In the data rows, zero lies at 7.5, halfway between 7 and 8.
Here are some points, one per row:
[ 5  9  9  5  8  9  7  9  8  7 10  5 10 11  7 10 10  7  6  7  5  9  7  9
  5  7  6 10  9 11  7  8]
[ 8  8  8  6  9  8  5  6  5 10  8  8  7 12  6  7 10  9  9  7 11  8  4  6
  5  8  8  7 10 10  8  8]
[ 8  4  9  4  9  9  9 10  6  8  6  8  7  7  6  6  5  8  8  8  8  8  7  7
 13  9  4  8 10  9 10  8]
[ 9 10  8  5  6  9  7  9  6  6  8 10 10  9  9  8  8 11 10  9  8  5  6  7
  5  7  6 10 10  6  7  9]
[ 5  5  7 13 10  7  6  8  9  6 12  8  9  5  5  9  4  7  9  6  5  5  7 10
 10  7  7  9 10  7  4  8]
[ 9  8  7  6  5  4  6  7  5  6  6  4  9  7 10  5  9  9  9 10  3  7  9  8
  6  6  8  9  4  7  7  8]
[ 5  8  7  7  6 10  8 10  7  7  8 10  7  9 11  8  6  3  5  9  6  6  7  8
  5  6  5  6  6  5  7  8]
[ 7  8  4  5  9 13  8  8  9  8  6  8  5  8  8  8  5  8  6  6  8  9 11  6
  8 10 10  9  5  6  9  7]
[ 6  7  5 10 10 11  9  8  9 10  5  7  8  7  9  9  8  8  8  8 11  3  6  9
  5  9  9 10 11  9  4  8]
[ 7  7  8  6  1  6  8  4  8  9  8  6  7  7  5  9  8  7  5  8  7  7  6 10
 10 12 10 10  8 10  7  9]
[10  8 11  7  7 10  5  4  6  8  9  8  9  8  6  8  9  7  8  8  9  9 11  9
  8  8  5  8  6  5  7  7]
[ 4  7  6  8  9  4  8  7 10  8  8  9  8  4  6 11 10 11 10  8  7  9  7  6
  5  8  5  8  8  4  8  5]
[ 9  6  9  7  6  9  5  5  8  5  7 11  6 10  6 10  7  9  9  8  4  6  4 10
  7  5  7  8  6  8  8  7]
[ 8  5  9  8  9  4  6  7  8  6  6  7 11  9  4  6  6  7  4  6  6  4  8  4
  5  8  5  9  8  7  9  8]
[ 9  8  7  8  4  5  9 10  6  7  5  8  8  9  7  9  6  7  6  5 10  9  8  7
  8 10  5 11  7  7  7  6]
[ 7  7  6  7  8 11  6  8  9  9  8  6  7  9  6  9 12  9  9  9  5  7 13 11
  6  7  8  8  9  6 10  9]
[10  7  7  7  7  6  9  9  7  6  6  9  3 10 10 10  7  6  7  6  6 10  7  8
  8  6  7  5 12  8  6  3]
[ 4  6  5  5  8  8  7  7  6  7  7  8  7  8  9  6  8 10 10  8  7 10  5  6
 10  6  5  7  9  7  4  8]
[ 7  9  7  7 10  8  9 10  6  9  9  8  8  8  6  4  2  4  7  7  6  5  8  9
  6  4  9  7  7  8  7  5]
[ 8  7  9 11  7  3  9  7  6 10  9  9  6 11  9  7  7  9  9  9 10  6  6  9
  7  7  8  9  8  4  7  8]
[11  8  1 12  6  6 10 11  5  8 11  8  9  8  8  6  8  8  8  7  7  7  6  9
  5  9  8  8  6  9  7  5]
[ 4  5  8  7  4 10  7  8  5  6  4  8  3  7 11  4 10 10  8  6  6  6  9  7
  8  7  7  9  8  9 10  7]
[ 6  9  9 11  5  9  8  7  9  9  5  8  8  9  8  9  4  8  8  9  9  8  8  7
  6  6  6  9  8  8 10  7]
[ 6 11  6  8  8  6 10  8 10  7  6 12  9  8  4 11  9  4 12  4  8  7  8  9
  8  5  7  7  4  7  8  7]
[ 9  9  8  7 12  8  9 10  7  8  5  6  8  9  6  7  8  4 11  6  7 10  7  8
  4  7  6  9 10  7  8  9]
[ 9  7  7  8  7  8  7  8  9 11  6 11 10  7  7  7  9  6  6 11  7  8  7  7
  9  4 10  7  9  8 11 10]
[ 9  6  4  8 10  7  7  8  8  7  8  6  4  5 10  7  9  7  6  8  6  7  7  8
  7  9  3  7  4  9  7  8]
[ 9  5  6  3  5  5  8  8  6  4  9  7  9  7  6  5  8  3  7  5 12  7  6  7
  9  8  8 12  6  6  9  6]
[ 7  7  7  7  6  8  6  5  7 11  3  6  8  9  8  9  8  5  6  7  6  8  5  4
 12  4 10  6  9  7  3  7]
[ 5  6  4 10  5  7  5  5  7  5  7  7  8  8  7  6  7  6 11  6 11  6  9  6
  9  6  5  7  5  9  7  8]
[ 7  9  9  7  9  4  8  8 12  8  8  9  9 10 13  6  9  6 10  8 10  8 13  7
 11  9  5  9 11  9  8  7]
[10  6  6  8  6  9  5 12  9  7  9  6  9  9  5  6  9  7  7  6  8  6  7  8
  6  5  9  5 11  9  6  8]
[ 8  9 11  9  8  7 10  8  7  4  5  7  5  9  7  9  9  8  9 10  4  8  6  2
  7  8  7 11  6 12  9  6]
[ 8 10 10  6  8  8  9  5  8  5 10 12 10  4 10  7  6 10  5  6  9  8  5  6
  4  6  7  6 12 11  9  9]
[ 3  4 12  8  5 10  8  9  8  5  8  5  7  7  7  8  8  4  5  9  9  8 10  8
  6  7  5  6  5  7  5 10]
[ 7 11  8 10  9  7  5  5  8  2  6 10  6  8  9  7  8  6  6 10  8  7  6  9
  5  9  9  7  7  6  3  7]
[ 8 10  8  9  9  9  5  7  7  6 12  7 10  5 11 12  8  5  6  5  8  5  9  4
 10  8 10  7  8  8 10  7]
[ 8  7  7  5 11  6  5  6  7  6  9  8  8 11  7  7  8  9  5  6  8  9  9 11
 11  8  6  5  7  7  6  9]
[10  7  8  8  8  9  4  7 11  8  7  8  7  6  9  6  8 11  6  8 11 10  8 10
  9  7  7  7  7  8  6  1]
[ 8 11  6  9 10 10 10  8  8  4  8  6  7 10  5  4  8  9  4 11  9  8  5  8
 10 10  5  9  5  7  8  8]
[ 9  9  7  9  8  8  6  5  9  7  7  7  5  6  7  5  8  7  9  4  5  4  9  7
 10  9 10  8  8 10  7 10]
[ 8  6  8  7  5  8  6 10  8  4  7 10  6  7  4  9  8  8  9  9  8  8  8  7
  8  8 11  4  8 11  6  6]
[ 9 10  6  8 10  5  8  9  6  7  3  9  5  9  6 10  9  7  3  7  6  9  9  7
  6  6 11 10  8  5  8  8]
[ 8  7  7 12  6  8  6  7  6  4  9  7  5  6  6  8  5  5  6 10  8  9  9  8
  6  8  7  8 13  5  9  6]
[ 5  6  9  8  6  6 11  4 12  7  7  6  7  8  7  3  5 10  6  5  6  9 10  7
  5  5  5  9  6  8  8  7]
[ 8 10  8  8  8  6 10  8 10 10 10  6  7  9  8  8 11  5  5  8  6  7  5 10
  8  6  5  6  5  7  8  5]
[ 8  8  6  8  6  6  3  7 11  9  7  5  6  4  9  7  7  5  9  9  9  9  4  7
  6 10  8  7  9  7 13 11]
[ 5  6  7  9 10  7  5  9  2 10  6 10  8  8 11  6  9  6  8  9 11  7  6  8
  9  8  8  6  5 10 10 10]
[11  5  9  8  7  8  9 11  8  7  6  6 13  7  8  6  6  9 10 11  5  8  8  7
  9  9  8  5  8  5  8  6]
[ 6  5  6  5  9  8  8  8  8  7 11  6  7  6  5  8  9  8  7  7  8  7  6  3
  4  4  7  5  9  9  8  6]
[ 6  8  7 10  7  7  9 10  6  4  6  8 11  5  7 10  9 11  6  8  8 10 10  9
  9  8  8  6  7  8  7 10]
[ 7  3  6  4 10  6  7  7 10  7  8  6  7  7 10 11  5  7  8  9  9  6  6  9
  6  6 13 10  5  6 11  5]
[10  9  7  7  9  7  6  8  9  9  6 10  6  7  7  9  4 10  8  7  8  6  9  2
  7 10  4  5  5  7  4  9]
[ 7  9  8  5  8  9  9  7  8  8  8 10  5  3  4  4 10  9  8 11 10  5  8  8
 10  7  8  8  7  5  9  4]
[ 9  5 12 10 10  8  8  8  2 10  6  3  6  5  9 11  8  9  7  5  9  7  7  8
  7  6  6  9  6  8  9  7]
[ 9  9  8  8  6  6  6  6  9 10  7  6  7  7  6  9  5 10  9  8  9  9  6 11
  9  3  7 10  6  8  7 10]
[11  8  6  6  6  7  9  8 10  7 11  4  5  9 10 10  6  6  7  8  6  7  7  5
 10  6  5  4  7  5  9  9]
[ 6 11 11  8  8 10  8  9  7  9  7  6  7  5  8  4 10  4 10  5  4  6  9  7
  8  9  9  8  9  4  5  7]
[11  3  6  8  6  7  8  3  7  7  4  9 10  6  6  7 10  5  9  9  7  8 10  7
  5 10  7  5  7  7  7  7]
[ 5  6  7  9  9  6 10 10 10 10  7  8  7  8  4  8  7  9  6  8  8  8  7  6
  7 11  9  5  5  9  6 10]
[11  7 10  8  6 10 12  7  6  7 12 10  5  6  7  8  7  6 10 10  8  7  7  7
  9  8  9  9  9  9  6 10]
[ 8 10  8 10  6  8  6  6  5 12  7  7  7  6  4  9  8  7  5  7  6  7  7  6
  6 11  4  6  9  6 10  6]
[ 7 10  7  6  4  7  7  9  7  8  7  6  8 10  9  8  5 12  7  5  8  4  6  8
  7  8 11  4 10  2  8  8]
[ 6  8  4  8  4  7  9  5  4 12 12  8  9 11  8  7  7  9  7  9  7  8 12  4
  6  7 10  7  7  7  6  6]
[ 6 11 10  7  5  7  9  8  7  4  5  3  9  7  6  9  6  9  9  7  9  6  8 10
  9  9  8  3  6 10 10  5]
[ 5  7  8 11  7  7  8  7  8  6 10  9  8  9  7  5  9  7  8  5  7 14  5  4
 10  6 11  6  7  3  9 10]
[11  7  9  8 11  5  7  6  7  6  9  4  5  7  7  5  8  9  9  6  9 11 11  9
  7  6 12  5  8  9  8  9]
[ 6  5 12  6  6  6  6 11  8 11 10 12  7  5  8  8  9  9  6  6  6  9  6 10
  7  9  9  9  4  7  7  6]
[ 9  8  5  8  6  8  8  7  9  9  7 10 10  7 10  6  8  8  7  2  6 10  5  9
  8  6  6  6  9  8 10  7]
[ 8  6  4  8 10 11 12  3  7  7  6  9 10  9  9  9  8  9  6  5  7  6  7  8
  9  6  9  7  7  6  8  9]
[ 7  9  7  6  9  8  9  4  5  8  6  7 11  1 10  8  7  7  8 10  7 11  8  8
  6  6  9  6  8  9  4  7]
[ 5  7  6  7 10  6  6  8  8  9  8  6  8  9  8  8  8 10  7 11  9  8  6  6
 12  9  7 11 10  9  6  6]
[ 9  7 13  9  8  8 10  6 11  8  6  6  9  8 10  7  9  7  8  5  8  5  5  6
  6  9  9  8  5  6  5  6]
[ 8  7 10  5  8  9 10  9  7  6  8  8  6  6  8  9  5  9  9  7  8  7  8  8
  7  9  8  8  4  7  7 12]
[ 6  9  7  4  6  5 10  9  7  7  8  6  6  5  7  8  9  5  6  6 10  9  9 10
  6  9  8  9 11  8  5  9]
[ 6  8  9  7  8 11  4  8  8  7  9  6  9 10  7  6  3  7 10  7  4 12  7  7
  6 12  9 10  5  9  9  5]
[ 5  7  8  5 10  4  8  3  5  6  8 10  4  8  7  8  5  6  8 10  4  6  6 11
  8 11  6  3  9  9  9  7]
[ 9 11  7  4  8  5  4 10  7  9  7  7  8  6  7  7  5  8  7  9  7  7 10  7
  9  1  6 10  6 11  6  9]
These points spread out most along one direction. Take the direction at right angles to it along which they spread out most. Go by this last direction. Where along it does each point below lie, from 0 to 99? The average is 50, and the first point in the table lies past the average. One standard deviation of the points above along it is 16.
[ 5  6  9  8  6  6 11  4 12  7  7  6  7  8  7  3  5 10  6  5  6  9 10  7
  5  5  5  9  6  8  8  7] 63
[ 7  8  4  5  9 13  8  8  9  8  6  8  5  8  8  8  5  8  6  6  8  9 11  6
  8 10 10  9  5  6  9  7] 52
[ 6  8  7 10  7  7  9 10  6  4  6  8 11  5  7 10  9 11  6  8  8 10 10  9
  9  8  8  6  7  8  7 10] 48
[ 8 10  8  8  8  6 10  8 10 10 10  6  7  9  8  8 11  5  5  8  6  7  5 10
  8  6  5  6  5  7  8  5] 69
[ 7  9  7  7 10  8  9 10  6  9  9  8  8  8  6  4  2  4  7  7  6  5  8  9
  6  4  9  7  7  8  7  5] 68
[ 8  8  6  8  6  6  3  7 11  9  7  5  6  4  9  7  7  5  9  9  9  9  4  7
  6 10  8  7  9  7 13 11] 39
[ 6  8  9  7  8 11  4  8  8  7  9  6  9 10  7  6  3  7 10  7  4 12  7  7
  6 12  9 10  5  9  9  5] 62
[ 8 11  6  9 10 10 10  8  8  4  8  6  7 10  5  4  8  9  4 11  9  8  5  8
 10 10  5  9  5  7  8  8] 53
[ 5  7  8 11  7  7  8  7  8  6 10  9  8  9  7  5  9  7  8  5  7 14  5  4
 10  6 11  6  7  3  9 10] 60
[ 8  9 11  9  8  7 10  8  7  4  5  7  5  9  7  9  9  8  9 10  4  8  6  2
  7  8  7 11  6 12  9  6] 63
[ 6  9  9 11  5  9  8  7  9  9  5  8  8  9  8  9  4  8  8  9  9  8  8  7
  6  6  6  9  8  8 10  7] 61
[ 7  7  6  7  8 11  6  8  9  9  8  6  7  9  6  9 12  9  9  9  5  7 13 11
  6  7  8  8  9  6 10  9] 50
